j_260: [-3.21  1.69  0.60 -1.90 -2.80  1.72 -1.27 -3.80 -6.21 -1.13 -0.61  0.26
 -7.56 -4.15  2.03 -2.26 -4.20 -7.27  0.29  0.33 -2.83 -3.43  1.48 -2.40
 -4.27  1.75  0.90  1.23 -4.25  0.06 -0.93 -2.23  1.27  2.40 -0.43 -4.83
 -3.06  0.85  0.57 -0.74 -3.82 -0.44 -0.94 -3.17 -2.90 -4.09 -8.29  2.97
 -4.27 -5.46 -3.79 -4.60]
j_225: [-3.21  1.69  0.60 -4.37 -2.80  1.72 -1.27 -3.80 -6.21 -1.13 -0.61  0.26
 -7.56 -4.15  2.03 -2.26 -4.20 -7.27  0.29  0.33 -2.83 -3.43  1.77 -2.40
 -4.27  1.75  0.90  1.23 -4.25  0.06 -2.06 -2.23 -1.25  2.40 -0.43 -4.83
 -3.06  0.85  0.57 -0.74 -3.82 -0.44 -0.89 -3.17 -2.90 -4.09 -8.29  2.97
 -8.24 -5.46 -3.79 -4.60]
j_514: [-3.21  1.69  0.60 -4.37 -2.80  1.72 -1.27 -3.80 -6.21 -1.13 -0.61  0.26
 -7.56 -4.15  2.03 -0.42 -4.20 -7.27  0.29  0.33 -2.83 -3.43  1.77 -2.40
 -4.27  1.75  0.90  1.23 -4.25  0.06 -2.06 -2.23 -1.25  2.40 -0.43 -4.83
 -3.06  0.85  0.57 -0.74 -3.82 -0.44 -0.89 -3.17  0.00 -4.09 -8.29  2.97
 -8.24 -5.46 -3.79 -4.60]
q: [-4.25  0.06 -0.93 -2.23] => j_260
q: [-3.21  1.69  0.60 -1.90 -2.80  1.72 -1.27 -3.80] => j_260

j_839: [ 5.98 -6.08 -5.17 -3.67 -6.13 -6.00  0.98 -1.47 -5.41 -0.73  7.02  2.98]
j_19: [ 5.21  3.38  2.81  5.51  6.72 -5.21  1.86 -5.61  4.55  0.47 -1.66 -2.67]
j_373: [ 5.98 -5.21  1.86 -5.61  3.38  0.47  6.72  4.55  5.51  2.81  7.02  2.98]
q: [-5.61  3.38] => j_373
q: [-6.08 -5.17 -3.67 -6.13 -6.00  0.98 -1.47 -5.41 -0.73  7.02] => j_839
q: [ 2.81  5.51  6.72 -5.21  1.86 -5.61  4.55  0.47 -1.66] => j_19
q: [ 3.38  2.81  5.51  6.72 -5.21  1.86 -5.61  4.55  0.47] => j_19
q: [ 5.98 -6.08 -5.17 -3.67 -6.13 -6.00  0.98 -1.47 -5.41 -0.73  7.02  2.98] => j_839
q: [ 3.38  2.81  5.51  6.72 -5.21] => j_19

j_262: [-2.32  4.45  5.38 -1.33  0.42  0.19  6.12  1.01  2.91  0.79  4.72 -0.38
 -0.57  2.69  5.79 -2.65  1.25  2.75 -3.19  0.35  1.93]
j_721: [ 3.14  3.97  0.47 -1.63 -1.23  0.18 -0.34  4.58  0.74  5.42 -6.88  1.13
  8.42 -2.63  8.01  7.29 -6.17  7.02  2.02 -2.55  8.02]
j_83: [ 2.71  3.79  0.65 -1.65 -1.19  8.01  5.42  1.13  0.74  0.18  4.58 -2.63
 -6.88 -0.34  8.42  6.51 -5.85  6.58  1.65 -2.44  7.65]
j_373: [ 0.31 -0.80  0.48 -1.25 -1.56 -0.72  0.43 -2.49  2.05  1.45  1.24 -0.48
 -2.39  1.29 -0.02  7.29 -6.17  2.02  7.02 -2.55 -1.31]
j_315: [-3.62  0.15  0.18  1.09  2.20 -0.20  0.16  2.09 -4.30 -6.10 -1.39 -1.74
  1.70 -2.30 -1.46 -6.05  3.06 -1.87 -5.54  2.29  0.51]
j_225: [ 3.14  3.97  0.47 -1.63 -1.23  0.18 -0.34  4.58  0.74  5.42 -6.88  1.13
  8.42 -2.63  8.01 -2.52 -6.17  1.00  2.02 -2.55  8.02]
q: [ 3.14  3.97  0.47 -1.63 -1.23  0.18 -0.34  4.58  0.74  5.42 -6.88  1.13
  8.42 -2.63  8.01 -2.52 -6.17  1.00  2.02 -2.55  8.02] => j_225
q: [ 3.79  0.65 -1.65 -1.19  8.01  5.42  1.13  0.74  0.18] => j_83
q: [-6.10 -1.39 -1.74  1.70 -2.30 -1.46 -6.05  3.06] => j_315
q: [ 7.29 -6.17  7.02  2.02 -2.55] => j_721
q: [ 3.14  3.97  0.47 -1.63 -1.23  0.18 -0.34  4.58  0.74  5.42 -6.88  1.13
  8.42 -2.63  8.01  7.29 -6.17  7.02  2.02 -2.55  8.02] => j_721

